X =
[[135 156 123 133 128]
 [122 103 130 125 132]
 [130 134 114 105 114]
 [126 138 137 124 114]
 [139 149 115 140 144]
 [129 153 132 117 106]
 [118 114 156 138 121]
 [129 122 126 135 138]
 [127 144 145 137 120]
 [130 139 136 146 136]
 [124 113 128 119 124]
 [128 130 126 119 120]]
Rows and columns are numbered from 0.
The top-right entry: 128
The entry at row 1, column 0: 122
The entry directly below 103 is 134
The entry at row 0, column 1 -> 156
The top-left entry?
Answer: 135
The entry in row 1 and column 1 -> 103
The entry at row 0, column 2?
Answer: 123
The bottom-left entry?
Answer: 128
The entry at row 2, column 0: 130
The entry in the bottom-right corner -> 120
The entry directly above 118: 129
The entry at row 2, column 2?
Answer: 114

a =
[[122 120 128 135 126 131 130]
 [131 128 125 120 143 107 112]
 [109 110 110 158 121 141 122]
 [109 130 120 142 126 120 134]
 [137 119 113 122 106 125 119]
 [122 118 131 133 124 121 125]
 [134 153 142 132 133 119 128]
 [132 126 104 122 137 123 127]
 [125 127 108 123 125 126 134]]
Counting starts at 0.
Report the entry in the top-left corner.
A: 122
Report the maximum.
A: 158
Report the entry at row 1, column 2.
A: 125
Report the entry at row 1, column 1.
A: 128
Report the entry at row 1, column 0.
A: 131
The entry in row 0 and column 1 is 120
The entry just right of the centre entry -> 106
The entry at row 2, column 1 is 110
The entry directly below 106: 124
The entry just left of the smallest entry: 126
The entry just left of 108 is 127
Report the entry just right of the largest entry.
A: 121
Report the entry at row 0, column 2.
A: 128
The entry directly below the largest entry: 142
The top entry of the column that holds the largest entry: 135
The entry directly above 158: 120
Report the entry directly above the smallest entry.
A: 142
Report the bottom-left entry.
A: 125
The top-right entry -> 130
The entry at the centre is 122
Report the bottom entry of the column that holds the smallest entry.
A: 108
Report the bottom entry of the column that holds the largest entry.
A: 123

W =
[[150 133 131 138 123 123 128 136 122 112 146 143]
 [127 140 130 130 126 124 131 136 129 121 132 120]
 [130 127 122 128 129 126 118 132 130 130 130 120]]
Read off the last entry of the largest entry's row.
143
The entry in the bottom-left corner: 130
The smallest entry in the first row is 112
Read off the first entry in the row that holds the largest entry.
150
Read off the entry just right of 133.
131
Read off the last entry, reading row by row.
120
Read off the smallest entry in the first column.
127
The entry directly below the smallest entry -> 121
The second largest entry -> 146

Read these off the row that follows.
1) Report the entry just left of 116.
2) Report the entry just right of 116.
3) Report the entry just left of 129.
[146 150 148 151 141 128 141 144 105 156 116 141 117 129 106 114]
1) 156
2) 141
3) 117

[[131 130 135 129 132 126 130 129 131 130]
 [122 114 127 123 120 140 110 122 118 141]
 [128 124 128 122 138 128 131 130 133 138]
 [118 140 124 127 144 125 127 121 120 129]
 [121 136 127 135 135 125 125 122 119 133]
 [122 116 128 123 127 129 110 130 115 144]
 [122 133 125 130 141 126 130 129 127 135]
 [138 138 140 122 125 133 126 126 120 119]
 [149 136 136 126 130 131 126 128 124 123]
 [125 136 127 129 135 125 131 125 117 115]
 [131 130 127 135 126 103 121 126 139 127]]
Counting starts at 0.
The entry in row 0 and column 0 -> 131
The entry at row 1, column 0: 122
The bottom entry of the column that holds the smallest entry: 103
The largest entry -> 149
Which number is the entry at row 0, column 1?
A: 130
The entry at row 1, column 2 -> 127
The entry at row 2, column 0 -> 128
Which number is the entry in the bottom-left corner?
A: 131
Which number is the entry just left of the smallest entry?
A: 126
The entry directly above the largest entry -> 138
Which number is the entry in row 2 and column 2?
A: 128
The entry just right of the smallest entry -> 121
Which number is the entry in row 0 and column 2?
A: 135
Which number is the entry in the bottom-right corner?
A: 127
Which number is the entry in the top-right corner?
A: 130
The entry just left of 139 -> 126
